In the rows, zero is written as 128.
Named turns come first, each shown by rows before and after it. Which turns, in which order, take the first row of each pair that follows to the second? Write the first one first, as in the answered first pair.
turn H:
[174 138 166 147 112 181 122 107 131 135 135 145 110 120] => [159 133 119 140 152 149 138 114 122 150 146 130 112  63]
[ 99 128 127 127 119 110 115 156 122 115  97 117 156 166] => [ 99 118 118 147 128 106 126 150 117 110  96  99 150 144]
[126 166 109 125 119  90 132 147 109 103 106 141 196 127] => [141 160 129 154 101  99 136 140 118  92  95 137 194 151]
turn C:
[138 121 163 144 114 174 125 104 145 128  98 132 125 173] => [157 129 146 147 136 172 147  86 148 145 124 124  97 124]
[134 128 139 130 127 130 123 130 141 139 145 135 127 143] => [136 124 140 130 122 131 126 128 142 136 137 132 127 140]
[134 141 115 103 141 127 113 122 106 149 146 130 129 110] => [118 135 126  98 124 128 104 134 108 139 137 136 141 144]
[ 90 111  85 109 152 122 131 148 136 133 132 133 141 109] => [ 82  98 104 120 134 122 134 153 136 115 110 136 154 143]
turn T:
[145 124 131 154 147 129 139 112 128 133 132 109 124  95] => [ 90 124 121 122 145  98 120 141 130 120 118 114 150 129]
[148 145 183 119  98 176  87  91 162 136  77 160 120 146] => [136 119 165 175 118 151 135  90 172 124  49 103 116 105]
[122 109 100 137 190 108 169 116  86 130 151 104 124  85] => [ 89 125 107  81 175  95 128 140  87 131 157 144 158 143]
[103 137 164  93  79 114  90 162 125 103 116 157 175 227] => [214 137 199 163  76 176 141  91 137 119 150 133  99 147]

Each pair is two turns apart.
[ 87 105  89 127 113  76 141 141 101 132  95 103 141  78] => [176 126 153 126  63 159 125  98 105 146 129 159 110 111]
H then T
[158 154 155  99 116 145  98 123 122 151 120 153 179 134] => [148 148 112 108 154 121 122 127 121 161 134 126 176  72]
H then H
[156 161 130 106 133 159 109 112 113 154 170 163 107 101] => [164 139 124 144 144 156 139 108 116 153 159 130  92  72]
H then H
[119 151 134 100 139 119 119 138  95 127 125 146 147 145] => [143 157 136 106 139 132 122 115  89 136 140 153 133 129]
T then C
[ 86  87  95 161 149  89 149 142 146 116  74  91 110 149] => [183 109 149 150 115 171 140  88 137 145 138 142  61 140]
T then T
[135 124 112 125 142 127 140 118 128 138 138 124 113 105] => [106 118 118 120 131 112 126 141 130 123 119 120 133 139]
T then C
[145 120 160 153 108 127 154 121 140 132 113  99 139 165] => [151 133 169 136 100 135 140 122 137 135 116 116 146 183]
T then T
[179 123 151 161 102 156 143  88 138 131 139 118 105 106] => [105 127  82 107 149  89 136 127 131 144 148 109 131  77]
H then T
[ 81 123 125 131 123 106 126 153 135 106  93 120 154 174] => [123 148 149  99 105 146 103 128 126 128 135 165 137 174]
H then T
[124 121 123 176 108 129 140 128 113  84 134 101 120 120] => [138 140 147 143  89 154 117 125 104  90 162 141 125 147]
T then T
[ 97 139  97  93 139  96 128 148 119 136 127 126 136 114] => [148 134 103 127 139 126 150 116 122 144 143 118 104  78]
T then T
[143 120 162 102 120 140 134 119 126 110 158 118 124 126] => [115 110 137 111 135 110 148 135 128 101 139  98 137 117]
H then T
[137 148 125  86 123 146 123 121 105 145 161 167 115 144] => [157 130 158 129  97 159 143 116 119 115 123 137 114 173]
C then C
[ 78  96 117 146 107  94  94 170 119  95  51 113 158 187] => [108  88  91 197 137  83 136 140 109  99  59  67 120 105]
H then C
[122 135 190 127 150 136 103 139 135 149 127 186 164 158] => [101 110 162 173 174  99 139 144 140 132  89 131 166 122]
T then T
[151 129 105 120 125 126 138 125 100 177 155 143 138 102] => [173 123 116 139 116 140 145 115 103 170 148 140 132 107]
C then T
[137 119 116 156 105 151 120 102 150  99 135 145  93 126] => [ 83 127  78 131 123 112 103 124 142  98 129 148 118 127]
T then H
[ 90 130 149 110 140 116 130 147 141 120  94 112 140 131] => [139 144 173 115 111 162 123 123 141 130 109 135 119 134]
T then C
[159 141 139 111 125 171 122 107 114 136 154 146 123 138] => [116 137 106  84 147 129 114 133 108 142 156 136 144 131]
T then H
[170 135 137 160 135 137 127 102 128 132 147 128  95 123] => [ 97 134 110 119 146  92 108 146 122 123 126 139 135 154]
T then H
[ 69 108 100  65 144  76 120 171 118 131 118 115 156 153] => [153 127 172  64  94 155 103 126 117 141 152 168 125 179]
T then C
[199 119 159  83  83 123 147 106 145 148 136 140 144 130] => [138 105 116  95 112  56 162 131 141 132  96  89 176 113]
H then T
[100 152 159  93  96 149 128 126 115 112 138 151 140 190] => [143 152 129 115 122 162 161  94 109 144 176 136 102  98]
T then C
[151 131 144  62 136 139 118 102 101 182 204 179 119  79] => [198 107 170 156 126 160 162  77 121 153 158 114  95  62]
C then T
[103 108 136 169 136  98 109 177 167 103  94 126 153 193] => [132 140 145 100 133 137  78 166 152 139 154 189 140 194]
H then T
[150 123 146 130 111 151 114 128 147 121 126 136 129 144] => [107 116 116 111 136 113 117 146 136 123 122 121 145 131]
H then T
[126 139 143 107 110 139 114 117 123 140 106 159 151 159] => [ 99 133 127 130 119 118 129 127 133 126  81 136 158 158]
H then T
[159 121 168 155 109 176 137 110 137 136 133 133 106 124] => [ 84 112 102 116 161 104 134 151 124 143 132 123 131  88]
H then T
[115 111 140 169 113 128 137 129 135 106  76  96 126 160] => [ 96 134 134 100 118 127 101 152 122 122 108 147 142 179]
H then H
[146 106 136 184  65 138  84 136 114  89 111 168 148 127] => [158 102 111 198  95 139 111 121 111 105 131 151 124  69]
T then C
[ 79 126 101 110 150  89 124 156 130 120 106 134 165 159] => [186 126 147 169 118 162 155  90 137 130 131 123 101 114]
T then H
[164 136 177 138  72 173 112 116 135 126 102 135 113 174] => [ 95 129  71  97 160  89 137 142 116 149 123 106 128  75]
T then H
[181 132 128 172 117 156 163  94 146 124 128 111  87  79] => [122 151 140  72  97 143  98 140 136 131 148 191 136 165]
T then T
[142 128 159 118  94 149 117 113 114 109 123 143 134 160] => [ 89 122 114 109 129  97 117 141 115 107 113 127 153 139]
H then T
[ 86 139  97 128 128  98 130 180 114 112 119 106 152 121] => [160 143 128 161 119 149 150 132 114 127 149 108 105  74]
T then T
[131 110 162 110  96 139 121 109 144 117 124 136 121 178] => [158 115 140 113 122 144 146  87 132 143 167 131  85 108]
C then C
[191 140 187 111  71 179 107  96 145 126 137 175 127 159] => [200 145 163  99  95 172 113  83 134 144 170 188 108 110]
C then C
[114  97 117 161 134 108 144 130 147 124  96 108 118 122] => [153 119 146 138 112 152 127 109 141 142 140 152  94 132]
T then T
[101 146  91 108 159  96 135 138  98 145 168 128 121  81] => [107 131 159 157 100 122 126 138 131  92  98 115 142 184]
C then H
[ 96 123 109  92 155 105 106 141 104 119 157 152 135 129] => [155 128 151 131 127 162 114 102 110 115 166 155 101 128]
T then H
[123 124  93 139 152  98 149 128 131 136 110  93 130  92] => [ 91 134 103 115 137  88 130 151 127 128  95 105 157 129]
C then C
[164 104 136 157  97 151 154 123 135 129 112 107 118 124] => [138 100 116 157 114 115 156 133 133 120  97  96 131 119]
T then C
[112 141 129  96 107 125  91 152 122 117 127 162 156 169] => [120 109 108 174 132 102 145 136 129 103  98  84 132 110]
T then T
[142 113  91 130 176 105 157  85 118 169 164 106  82  47] => [138 134 179  92  86 156  91 108 129 133 135 177 121 213]
H then C
[ 99 138 137  94 119 138  94 142 119 133 127 157 148 161] => [144 133 127 127 148 151 132 108 112 158 159 135 102  80]
T then H
[146 153 148 178 119 150 163 102 146 101 132 140 121 121] => [ 84 166 107 108 148 109 136 139 132 117 146 177 153 130]
H then C
[150 101 135 103 133 125 147  89 112 169 156 132 121  72] => [ 76  87 110  89 139  76 133 130 116 143 105 114 164 117]
T then C
[110 145 117 111 142  99 126 141 150 127 115 120 128 139] => [147 143 125 133 139 126 149 118 149 129 127 113 108 111]
T then T
[103 140 139  89  93 140  85 166 121 125 124 169 157 224] => [189 153 126 114 126 181 128  98 113 170 199 166  82  96]
T then C
[101 122 100 136 161  92 139 144 122 122 124 126 128 108] => [153 139 127 137 140 134 141 113 114 144 150 157 100  98]
T then T
[177 107 149 165 108 160 131  97 126 116 111 102 126 117] => [106 101  87 128 157  93 122 129 115 129 115  91 156  89]
C then T
[ 98 111 126 137 120  83 112 139 145 124 100 109 167 174] => [173 107 149 176 118 125 142  90 146 143 124  94 116 123]
T then T
[127 131 146 146 123 127 128 135 138 116 109 125 127 162] => [121 143 106 115 150 110 126 136 125 140 148 135 118 109]
C then H
